In the data rows, 128 means zero.
Here are some points, one per row:
[157 145 205 128 125 127 133 178 104  87 124 109 105 113  49 108 129 150
 164 112 162 125 186 115 134 147 139 101 150 106 210 179  69 128 113 126
 183 174  90  74 162 100 154 120 118  59 117 125]
[141  78 109 108 154 149 120 125 187  99  72 141 141 100 116 147 170 101
 135 115  80 148 161 167 224  49  91 117  96  48 107 106 143  97 150 146
 136 159 170  93  82 124 153 123  92 120 118 119]
[178 131 107 125 175 143  90 123 187 114 174 124  89 115 112 103 100 101
 104  76 199 129 130 128 175 179 148 146  52 197 109  79 161 136 114 136
 121 117  80 141 178  88 103 114 119 110  97 152]
[115 167 112 100 180 195 172 110 126 157  91 128 158 148 131 118 131 141
 164 138 136 186 105 158 137 196 144 141 166 124 183 170 162  72 133 117
 108 140 152 121 133 131 130  95 115 171  86 115]
[144 152 153 184  79 116 177 117 134 104 139 160 127  91  87 204  84 160
 133 156 131 109 162 119 149 108 142 185 115 137 101 105 113  86 104 123
  46 176 109 129  82 124 136 189 185 160  84 121]
[ 92 154 118  91 141 110 180 127 133 100  74 156 122 155 121 117 168  76
  73 134 190 150 152 126 128 180 135 142 110 153  78 141  80  78  92 165
 153 132 131 145 108 149 154 122  83 149 164 119]
[129  84 115  97  81  82 143 187 138 195 143  99 103 134 118 151 173 121
 147 155 196 131  51 139 174  82  77 121 146  99 122 167 112 134  93 156
 106 120  93 176 155 105 140 109 135  96 144 121]
[113 118 123 147 131  70 124  60 117 170 108  94 149  68 126 131 175 134
 152 149 144 109 147  88 122 114 143  63 182 197 143 105 136 152  79 118
 160 148 128 155 108 140 122 133 116 192  49 172]
[112 125 121 138 124 125 140 143 204 173 114  90 100 188 138 155 113 140
  68 157  94  80 128 110 170 206 108 102 140 130 117 177 114 116 168 101
 117 104 154 107 129  95 147 144 143 123 103 115]
[105 176 115 106  86 134 124 110 121 164  96 158  65 150  47 124 150 126
  74  95  98 120 138 120 152  92 106 160 194 128 102 127 145 157 114 118
 156 109 130 116 194 204 112 158 123 120 168 171]
[115 115 158 128  82 159  77 115 146 131 171 141  73 134 172 119 162 168
 153 167 143 108 181 144 185 134 138  96  71 168  94 162 124  95 117  61
 142 125 158  92  92 136 115 107 120 141 130 145]
[100 138  88 159 110 166  82 201 138  91 131 185 123 160 137 157 116  74
 111 172 142 177 140 154 128 132 132  92 150 117 142 120 138 141 120 158
 145  93 101 172  59 114 154 122 161  99  67 111]
[148 146 137 143 188 163 113 135  96 135 137 129 133 139  95 114 115 103
 128 182 129 127 130  57 132  61 140 152 123 125 177  97  64 150 143 111
 101  70 183 169 109 153 118 153  87  82 124 122]
[181 115  81 119 111 177 177 107 166 151  96 107 146 146  52 171 102 130
 151 138 160 114 207 107  74 137 144 100 121  56 106  92 165 185 137 127
 119  86 103 158 131  83 119  96 116 174 156 101]
[ 82  84 102  93 198 109 135 145 124 127 134 107 136 164  86  95  77 124
 163 123 107 135 152 153 112 117 120 134  96 174  95 144 144 180 103 128
  94 132  95  58 123 147 232 151 114 138  98 139]
[185  82 136 164 107  90 108 170 110 164  73 122 145 115 132  94 124  78
  69 108 169 128 154 136 113 141 125 126 105 139 188 130 178 112 151 137
 160 132 125  65 114 180 127 174 141 163 152 108]
[139 169 115 147 129  96 126 141  69 139  94  66 170 163 151 100 107 131
 127 139  91 135 113 149 183 141 135  87  56  82 127  92  86 120 128 137
 112 151 107 160 164 156  80 126 130  86  93 122]
[164 126 126 145 103 168 138 131 106 111 157  67 198 108 142 114 152 164
 139 143 140 185 172 114 128 164 115 161 189 129  75 180 167 142 158 163
 172 155 138 139 113 163 145 150 135  72 128 114]
[ 64  97 100 151 162 183  89 167 122 111 150  88 142 104 165 154 108  90
 143 112  98 148 154 148 142 110 125 113 128 161 147 127 103 103 137  77
 160 152  76 136 187 140  89 202 143 140 171 120]
[150 155  56  92 161 185 104 109  97 114 101 191 114  51 153 124 150 134
 140 126 171  53  79 149 156 130 149 145 132 130 145 158 100 143 135 143
 140 116 138  93 117 141 143 164 169 139 140  97]
[136  88 146 111 162  96 121 108 144  71  99 127 118 106 137 201 122 178
 155  64 178 159 128 172  79 153  74 109 105 136 155 133 102 131 133 109
 103 104 153 185 139 182 106 166 163 107 152 158]
[115 168  95 115 137 118 136 172 137 147 125 105 152 100 135 128 142 208
 123 105 112 118 128 123 157 120 121 120 105 134 154 128  92 116 149  92
 150  65  68  95  87 154  88  85  64 187 166 106]
[140  68 104 120 136 193 150  83 120 130 177 110 101 163 102 122 158 139
 119 171 108  73 116 163 114 140  72 119 162 133 174  59 134  77  98 134
 132 168 140 103 148 139  95 150 115 103 126  87]
[146 168 162 129 120 142 172 150 132  86  73 132  80 108 202 111 110  79
 124 137 129  96 152 123 130 145 105  28 178 100 114  65 161 152 122  92
 120 139 121 130 145 128 168 104 152 124 192 149]
[129 182 171  77 173 107 103  99 110 150 155  97 179 129 106 207  53  94
 101 117  78 107 127 172 144 120 122 129 142  98 108 143 132  88  85 145
 176 103 116 126 121 111 158 101 156 131 119 151]
[211 133 148 167 143  89  94 124 110 121 153 177 166 180 163 176 129 190
 130 119 168 121 110 122 145 122 125 144 154 122 109  71 117 145 129 121
 185 112 147 131 164 181 191 108 101 157 115  61]
[154 161 117  49 102 134 165 136 200 115 119 124 171 164 184 143 177 136
 121 144  91 105 178 156 104  86 149 162 108 161 128 120 109 157 149 132
 164 119 116 176 154 136 131 173 157  96 110 174]
[146 168 101 179 163 101 109 132 152 117 112  93  55  51 136 101  88 145
 108 151 100 151 123 145 110 117 216 192 160 105 123 113 122 123 159 161
 157 140 163 141 146  99 118 117 137 169 132 133]
[144 151 142 164 176 101 128 126 154 105 122 101  91 201 144 178 167  97
 140  94 107 135 111 144 141 122 170 142 203 170 115 107 121 201 159 129
  72 172 119  63  60 101  88 127 110 130 150 134]
[110 117 150  90 163  83 130 139 126 112 178 142  74 165 132 124 125 134
 142 188 178 155 130 127  99 119 129 143 103  53 112 151 152 121 186 120
 175 151 119 104 149 173  68 132 162 204 100 104]
[110 123 141 123  98 161 128 131  94  97 142  81 113 116 134 171 179  96
 103 114  88  71  77 174  51 173 110 112  98 103  83 123  73 168 118 165
 132 101 131 121 123 147  85  88 143 153  96 121]
[121 143 125 107 110  78 105 111 154  83  99 127 141 125 146 161 118 156
 155 175  78 144 118  82  69 104 154 114 108 167 157  96 198 100  98 153
 117  74 140  56 127 106  84 129 121  68 121  95]
[119 130 132 165 104 142 129  92 135 135 170 199 169 140 109  99 135 154
 150 104  94 157  96 179 156 139 105 147 153 133 170  76 132 163  99 130
 150 138 109 135 126 117 105  67 138 142 168 145]
[ 98 152 132  92 104 166  82 134  94 149 108 133 193 192  97 111 131 143
 113  72 195 145 104 109 100  92 102 116 129 134 122  96 114  83 178  62
 113 159 163  94 146 113 132 108 218 133 128 178]
[ 87 166  54  78  54  60 144 166 153  62 192 134 149 148 116  96 154 116
 171  61 108 110 118  72 139 167 141 148 144  82 163 114 113 140 112 112
 135 145 141 145 109 141 131 173 123 159 129 115]
[113  59 122 129 117 100 158 112  61 102 135 115 117 120 145 157  97 124
  90  93 120 177 146 108 150 169 129 164 176  97 160 123 157  94  95 110
  91  30 142 107 120 105 151 119 128 112 130 172]
[143  63  97 144 128 126 122 165 126 103  67 188 144 150 141  86 117 195
 136 155 114 127 121 118 101 164 115 154 124  81  72 130  80 110  81 122
 107 154 121  98 208 127  93 111  92 122 113 205]
[100 152 169 147 124 111 120 189 119 168  65 160 111 125  86 126 115 140
 155 163 124 108 119 206 111 136  95 132 134 179 158 102 176 111 142 140
 127 125 146 176 109 135 124 133  92 150 110 105]
[130 107 108 113 146 163  93 172  95 175 178 161 118 118 110 213 161 117
 155 146 108 116 156  74 129 154 143 127 131 141 119 123 163 133 144 177
 164 140 158 159 123 119 116 108  99 132 128 219]
[ 85 143 102 168 119 139  61 104 177 133  99 109 116  95 129 137 166 136
  96 117 126 192 105  70  78  94  98 147 156 128  82 110 110 134 115  78
 121 151  99 126 130 109 173  71 124 102  82  52]
[128 132 112 115 156  84  97 146 111 197 138 107 148 108 179 102 129  80
 134 152 147  92 194 155 103 143 120 220 154 122 129 113 117 151  70  87
  74 140 144 117 105 150  96  88 140  78 174 102]
[ 92  69 153 106 151  94 154 111 110 115 128 181 177 119  87 142 147  98
 100 126 111 139 154 134 180 134 201 104 146 175 143 159 121 122 197 136
  84 146 133 170 218 123 103  62 151 117 163  71]
[134  86 117 135  77 122 120  51 137  91  90  83 102 171 141 112  73 113
 143 172 153 124 126 117 165 114 142 144 106 168 162 140  93 146 112 152
 165 108 131 125 117 127 132  79 187 145 157 145]
[117 140  95 152 170  83 149 151 111 174 132 154 141  97 135 100 145 137
 153 131 131  85 142 111 123 125 183  57 139 109  95 130 159 138  98 162
 124 135 165 105 154  71 139 155 192 124 119 105]
[145 150 201 153 125 157 113 114 129 132 134 141 114 136 120  81 131  79
 204  98 113 177 136 132 134 106 122  93 163 123  52 177 103  77 106 153
  96  50 102 118 142 171  66 167 141 164 112 105]
[103 113 197 138 172 165 189 148 178 180 180 146 121 133 173 118 123 140
  85 113 117 155 112  88 113 133 178 113  98  91 131  87 124 107  64 125
 176 148 146 155 106 124 168 154 124 115 155 119]
[177 138 115 151 165 127 135 180 127  71 132 127 157 112 125 133 127 105
 120 185  91 138  79  92 113  72  52 139  81 177 129 202 120 136 102 110
 158 162 144 108 114 101 107 119 164 182 179 158]
[ 82 135 165 108 100 143 133  90 151 163 131 129 153  93 109 137 118 138
 103 166 175 184  72 118 148 167 147  85  85 104 126  95 127 212 129 160
 138 138 138  88  86 105  81 174 128 109 179 133]
[152  88 135 112 109 137 189 176 142 136 178 140 103  54 114  67 109 146
  92 122  76 159 133 122 121 136  73 116 118 172 128 110 120 156 169 120
 108 104 151 108 113 171 132  78 190 126  89 130]
[112 116 124 211 137 105 121 110 154 129 147 130 147 144  81  63 171 130
 138 102 123 102 116 172  92 131 127 136 123 123 123 147 105 101 138 120
 156  48 146 162 106  43 154 159 157 116 168 146]
These points spread out most along one direction. Take the direction at right angles to it along which they spread out most. Go by this last direction. How far along it is each point below, from 0 to 99? The average is 50, and the first point in the table lies past the average. One standard deviation of the points above along it is 16.
[119 173 144 186 137 107 108  60 147 167 135 127 109 122 153 123 176  98
 144 126 108 131 144  97 114 147  52 150  78  93 204 150 133 125 170 183
  73 138 120 130 165 147 182 127 137 151 117 157] 48
[152 116 148  85 120 111 103 100 118 128 128 134  84 138 125  73 104 140
 115  95  88 162 123 156 102 127 118 107 125 138 142 188 119 174  66  80
 112 175 208 186 105  99 107 156 103 143  94  99] 44
[ 80 111 171  73 109 163 140 143  73 119 126 119 112 139 192  96 133 203
  97 113 127 118 139 162 119  55 152 157 143 133 145 101 109 161 134 204
 105 117  83 133 121  84 148 139 124 167 121 134] 50
[121 107 216 117 113 170  74 158 154  75 102  98 174 119 115 116 144 119
 133 126 121  65  81  78 169 164 147 180 123 106 129 157 200 151  95 106
  98 111 131 161 144 158 152 122 128 148 107 111] 52
[170 108 127  65 115 103  86 103 139 141 139 162 152 111 127  85 100 139
 133 156  96  94  73  97  89 161 161 119 159 111 115 115  94  94 186 144
 109 164  36 171  40 166 140 147 116 100 151 173] 50
[111 132 140 148  84 109 152 103  89 141 121 180 149 101 147 139 119  68
 140 142 143 128 118 168 134 131 110 187 111 110 118 142 132 160 183  42
 171 113 115  93 150  81 124 154  56 100  60 143] 50
[117 129 105 127 109 159 141 119  75 170  73 136  87 143 154 166  69 128
 209  77  97 142 123  62 138 162  94 151  80 167 109 131 102 123 154 159
 167 149 139 151 117 102 150 139 125  97 168  79] 52
[ 99 138 103 180  98 142 134 109 136 150 146 131 105 120 108 153 142 139
 159 144 130 158 102 185  97  98 235  90  90 105 140 192 178 115 116 102
 103 152 128 100 157 194 195  93 104  79 167 150] 56
[215  99 117 131 122 128 153  97  74 148 116 114 108 134 136 142 172 127
  95  86  86 121  82 114  89 103 176 140 105 140 122 136 182 110 121  92
 117 145  54 156  99  88 131 134 129 132 114  97] 48
[ 90 159 116 142 171  95 182  90  75  77 141 112 100 136 123  90 143 153
 120 109 164  90 144 100 148 109 108 120 106 109  77 114 212 108 166 145
 134 143 125 168  68 103 106 110 132  69 137 132] 57
[168 129 131 119  89 133 154 150 143 114 171  69 130 118 124 128  90  80
 166 114 163 127  69 140 123  94 141  97 145 170 111  81  92  84 174 136
  95 108 197 105 161 127 159 131  67 123 104 162] 49
[139 179 115 107 115 135  85 107  88  91 186 115 137 146 142 120 116 148
  67 163 143 146 154 140 126 132  92  93 133 132 138 151 130 120 146 135
  60 144 122 156 170  88 143 166  56 163 189 116] 55
[ 89 115 118 173 117 136 152 101 186 157 147 155 160 131 173 127  33 132
  91  58 175  60 143 102  99  61 105 131 159 126 149 206 130 118 127 174
 116 145 132 129 130 144  70  91  76  99  88 120] 53
